Turns in one plane each, and the order they were made in; the first pair answered
turn fava:
[ -8 -12  -6 -25  13  10  49   6] => [  9   0   6  -8  -7  -9 -39  40]
[ 27 -29  17 -22 -10  13 -18  11] => [ 16 -39   8 -33  -9  17   7  -5]
[-55  57  -7   3  19 -30 -19  38] => [-46  11   6  52  -8  10 -42 -49]
turn Difo:
[  8   3 -19 -51  12 -15  28  41] => [ 33 -49 -13 -36 -11  14  13  -4]
[ -7  19  11 -19  24 -30 -20  67] => [ 31 -55  12 -11 -17  14 -43  10]
[ 15 -12  10  15 -18   5 -30  -8] => [ -7  11  10  29  -3  -6  -6 -23]
turn sil:
[ 15  18  23   3 -16 -18 -23  -2] => [ 19   7  25   5 -26  -8 -28 -10]
[ 14 -47   1 -11  -5  38  41 -50] => [  9 -24  -8 -59   2  15  53   6]
[ 32 -33  -2 -26  -7  26  22 -24] => [ 25   1  -6 -57   8   4  28  24]
[ 29   8  20  33  -5   1 -35  -7] => [ 42 -16  16   9 -11  12 -29  -5]

Between the rows of a pair lie 2 to 3 turns.
[-26  22   4 -40  29 -26  51   8] => [-31   7  11  25  19 -11  37 -63] : sil, sil
[ 24  35   2 -50   6 -30 -26  47] => [-15  45   8  38  19 -17  11 -48] : fava, Difo
[ 31 -46 -16 -48 -25  26  -6   0] => [ -7  13   0  55  -9   7 -35 -48] : sil, sil, fava
[-35  48 -12 -40  38  -5  98  12] => [ 41 -74   1 -47 -32  58  41 -41] : Difo, Difo
[ 22 -51  10 -20 -29  25 -16  -8] => [-16  19   0 -43   8 -19  25  56] : fava, sil
[-34  36   7  33  36  -1  46 -29] => [-22  53   4  -9  44 -21  39  31] : sil, Difo
[-15  16  14  57 -13 -27 -59  13] => [ -2  11   2  -2 -11 -38 -44  71] : sil, fava, fava
[ -9  49 -13  20  20  -1 -14   4] => [ 20 -10 -12  18  -8  29 -33 -13] : Difo, Difo
[ 15 -50  -5 -46  -9   5  49  17] => [ -7  37  11  25  -1 -47 -32  51] : Difo, fava, sil
[ 36  11   3  49   1 -25 -40   7] => [ 56  -5  -6  -7  -7 -22 -25  39] : sil, sil, sil
[ 32 -51  26 -33   8  11   6 -18] => [ -3 -28  22 -23  31   1  47 -27] : Difo, sil
[ 25  -2  -2 -18 -16 -11 -58  49] => [ 13  14  11  37 -11 -15 -73  19] : sil, sil
[-42  32  22  45  27  -3  29 -21] => [-45  38  19  31  37  -7  37   0] : fava, fava, fava
[-15  52  42  66  14  17 -44   2] => [ 21 -31  23 -56   2  62  37  27] : sil, sil, fava
[  2  30   8  -7  -4 -48   6  41] => [ 27 -15  14  26 -35 -27 -35  -6] : sil, Difo, Difo
[-35  53  -3   3  44  -8  52   2] => [ 42 -16  -8 -72   2   7   3  48] : Difo, Difo, sil
[  4 -40 -13 -46   3  26  62  -7] => [ 40 -43  -3 -31 -36  10 -44  32] : sil, Difo, fava
[-38  33  -3 -43  39 -12  70  22] => [-36  67  11 -12  30 -39  -1  44] : sil, sil, fava
[ 63 -43  18 -26 -13  36 -42  -7] => [ 28 -43  13 -24  11  50  30 -47] : Difo, sil
[ 10 -25   9  33 -18  28 -52  -9] => [-27   2   2  37  19  24  27 -39] : Difo, fava, sil
[ 11 -21 -11 -58   0  -4  10  32] => [ -1  -1   5  41  -7  -3 -48 -31] : sil, fava
[ 18 -16   5  17 -56  17 -46 -11] => [-29  63  -6  12 -14 -22 -13  27] : Difo, Difo
[  7 -33   8  38 -21  17 -14 -52] => [-39  35  -1   4  25 -21  49   5] : fava, sil
[ 48 -68   7 -17 -25  25  -2 -16] => [ 58 -55   7 -44 -27   7  -4  16] : fava, sil, Difo
[-24 -33 -28  44   9  40  57 -75] => [-35   2 -28  61  20  19  58 -66] : Difo, fava, fava
[-23  52   7  -3  13 -24 -17  50] => [  7 -56  -2 -17 -22  46  28 -31] : Difo, fava
[ 16 -24  -9 -58 -21  12  25  26] => [ 10  -4  11  35 -42   6 -54 -18] : sil, fava
[  2  13   6   5 -14  -9 -52  44] => [ -7   9  -1 -39   2 -12  -6  55] : fava, Difo, Difo
[ -3   9 -16 -21 -42 -12 -45  41] => [  1   4 -26 -39 -40 -10 -20  50] : Difo, sil, sil
[-19  45   3  37  24 -28  -3 -11] => [ 40 -27   1 -25 -16  -5 -38  19] : Difo, Difo, sil
[ 24 -68  21 -31 -33  47 -12  -8] => [ 24 -61  26 -17 -37  39 -49  -6] : sil, fava
[-22  56   9  35   3 -32 -39  16] => [-26  54  -1  -4  25 -38  -2  46] : fava, Difo
[-12  27  -1  42  18  -6 -13 -23] => [ 24 -43  -6 -27  -3  22   3  -8] : sil, sil
[ -4 -18  29  56  -4  16 -24 -48] => [-37  32  22  57  27  -5  -3 -23] : Difo, fava
[  9  39   8  38  -5 -36 -73  14] => [ 51 -45   6   4 -36  12 -59 -14] : sil, sil
[  6 -27  18  46 -19  26  24 -28] => [ 28 -23   9 -26 -20   5  11  58] : sil, fava
[-19  -5   2 -20  17  -6  47 -12] => [ -1 -16  17  30 -13   1 -24 -36] : Difo, fava, Difo
[-21   5  12  25  59 -12  57 -18] => [-26  19  13   5  56 -27  44  21] : fava, fava, fava
[-25  49 -10 -29  24 -29  16  54] => [ 15  18   0 -36  -7 -28 -37  69] : Difo, sil
[ -9   7  -4 -53  13  -8  54  22] => [ 35 -45   4 -48 -33  12   4   9] : Difo, sil, Difo
[ -7 -53 -18 -15  -1  20  51 -34] => [ 13 -64 -18 -46  -7  13  25   3] : Difo, Difo, Difo
[ 19 -43  62  26  23  59 -27 -51] => [ 35 -47  50 -71  17  46 -13  38] : sil, fava
[-19  25 -65 -72  -1   5  40   8] => [-44  31 -49  10   1  11  32 -74] : sil, fava, fava
[ -6  14   6  55 -21   2  -7 -32] => [ 25 -10  -1  -1 -43   2 -41  25] : sil, fava, fava
